[[-34.1  14.2 -23.5]
 [-13.2  24.4 -31.1]
 [-31.0   3.8 -25.7]
 [ 15.4  -2.5  26.4]
 [-31.7 -53.1 -20.0]
 [  3.7 -10.9 -30.1]
 [-29.3  -3.2  20.6]
 [ 23.3  37.5  28.0]
 [-35.0  24.1  11.1]]
:
[[-34.1 -23.5]
 [-13.2 -31.1]
 [-31.0 -25.7]
 [ 15.4  26.4]
 [-31.7 -20.0]
 [  3.7 -30.1]
 [-29.3  20.6]
 [ 23.3  28.0]
 [-35.0  11.1]]

[[-13.6  26.7  57.1  42.8 -43.2 -24.0 -51.0 -47.2  17.1  43.3  34.8 -56.7
   42.9 -51.9 -48.2]
 [-60.2  -2.4  31.6  60.2  20.9  -9.4 -10.2 -32.8  35.2  48.5  45.5 -42.2
   35.3 -14.0 -40.3]
 [-48.1 -36.7  39.9 -45.2  21.5  -9.0  -3.9   6.2  52.5 -34.2  53.3 -14.0
    3.3  -3.4 -13.4]
 [ 13.1 -18.1  36.1 -12.9  40.0  58.9  15.8 -18.7  39.1 -26.0 -48.4 -17.1
    9.4 -22.7  16.6]]
:
[[-13.6  57.1 -43.2 -51.0  17.1  34.8  42.9 -48.2]
 [-60.2  31.6  20.9 -10.2  35.2  45.5  35.3 -40.3]
 [-48.1  39.9  21.5  -3.9  52.5  53.3   3.3 -13.4]
 [ 13.1  36.1  40.0  15.8  39.1 -48.4   9.4  16.6]]

[[ -3.1  -3.5  -3.3]
 [  7.5   4.5  -3.8]
 [-17.5  20.8 -58.3]
 [-18.8 -25.5  10.3]
 [  0.4  -1.5 -26.9]
 [ 31.8  25.8 -14.1]
 [ -0.8   5.5 -35.6]
 [ 24.0  36.7 -12.4]
 [ -4.8 -10.7 -18.9]
 [ 10.3  15.2 -12.1]
 [ -3.8  -4.2  -6.5]]
:
[[ -3.1  -3.3]
 [  7.5  -3.8]
 [-17.5 -58.3]
 [-18.8  10.3]
 [  0.4 -26.9]
 [ 31.8 -14.1]
 [ -0.8 -35.6]
 [ 24.0 -12.4]
 [ -4.8 -18.9]
 [ 10.3 -12.1]
 [ -3.8  -6.5]]

[[ -5.6  13.4  23.4  21.5  16.2  23.7   1.8]
 [ -7.8  17.5  -2.5 -17.2 -12.7  -1.9  -4.9]
 [ -2.1  46.3   6.1 -11.2  12.8  16.6   0.1]
 [-11.6  34.0   1.3 -12.7 -19.3   7.6 -36.1]
 [ 45.4 -25.4 -51.4 -48.2 -56.2 -54.8 -42.4]
 [  5.6 -14.9 -15.0  -0.1 -11.8 -12.7 -20.7]
 [ -5.3  22.8  16.3 -19.7  -9.7   8.0   9.3]]
:
[[ -5.6  23.4  16.2   1.8]
 [ -7.8  -2.5 -12.7  -4.9]
 [ -2.1   6.1  12.8   0.1]
 [-11.6   1.3 -19.3 -36.1]
 [ 45.4 -51.4 -56.2 -42.4]
 [  5.6 -15.0 -11.8 -20.7]
 [ -5.3  16.3  -9.7   9.3]]

[[-51.1 -46.6 -66.2]
 [ -6.7  -8.4  -3.5]
 [  3.2   4.8   9.7]
 [ 14.1  -6.4  -6.3]
 [-11.2   3.0  -1.2]
 [  2.5  16.6   6.6]
 [  1.7   8.9  10.0]
 [ -0.9  -1.7   1.0]
 [-33.3  36.3  -4.8]
 [ -3.3   9.9   6.9]
 [  6.3  -4.5 -23.0]]
:
[[-51.1 -66.2]
 [ -6.7  -3.5]
 [  3.2   9.7]
 [ 14.1  -6.3]
 [-11.2  -1.2]
 [  2.5   6.6]
 [  1.7  10.0]
 [ -0.9   1.0]
 [-33.3  -4.8]
 [ -3.3   6.9]
 [  6.3 -23.0]]

[[ 13.4   3.0 -10.3 -20.1 -17.6   1.9  26.7  37.2  21.7 -12.3]
 [  3.8  13.5  26.2  41.4  50.9  45.9  26.6   4.8 -10.6 -20.9]
 [-42.9 -52.5 -43.5 -22.2   2.6  24.4  32.5  20.5  -6.6 -28.3]
 [ -3.3 -11.0 -10.4  -3.6   9.6  26.1  38.6  36.2  21.0   2.5]]
:
[[ 13.4 -10.3 -17.6  26.7  21.7]
 [  3.8  26.2  50.9  26.6 -10.6]
 [-42.9 -43.5   2.6  32.5  -6.6]
 [ -3.3 -10.4   9.6  38.6  21.0]]

[[  6.3  37.5   8.7  12.6 -17.4 -13.3  32.4  -0.1  -2.6   2.6]
 [  3.8  -2.1  10.0 -45.8  -7.7  34.9  24.6  10.1 -11.0 -20.3]
 [  9.0  -7.9 -20.7   3.1  17.7  -2.6  -4.6   1.0  18.2  13.1]
 [-11.8   0.7  -9.7  35.5 -28.6  13.3 -16.0  -8.5 -18.3  24.9]
 [  4.3   9.8  13.2  27.0 -25.6  -9.1  55.7   3.4  -5.5  37.7]
 [ 12.9 -17.5  -7.1   2.0   5.1  -4.1 -29.7  -3.3   8.7 -10.6]]
:
[[  6.3   8.7 -17.4  32.4  -2.6]
 [  3.8  10.0  -7.7  24.6 -11.0]
 [  9.0 -20.7  17.7  -4.6  18.2]
 [-11.8  -9.7 -28.6 -16.0 -18.3]
 [  4.3  13.2 -25.6  55.7  -5.5]
 [ 12.9  -7.1   5.1 -29.7   8.7]]
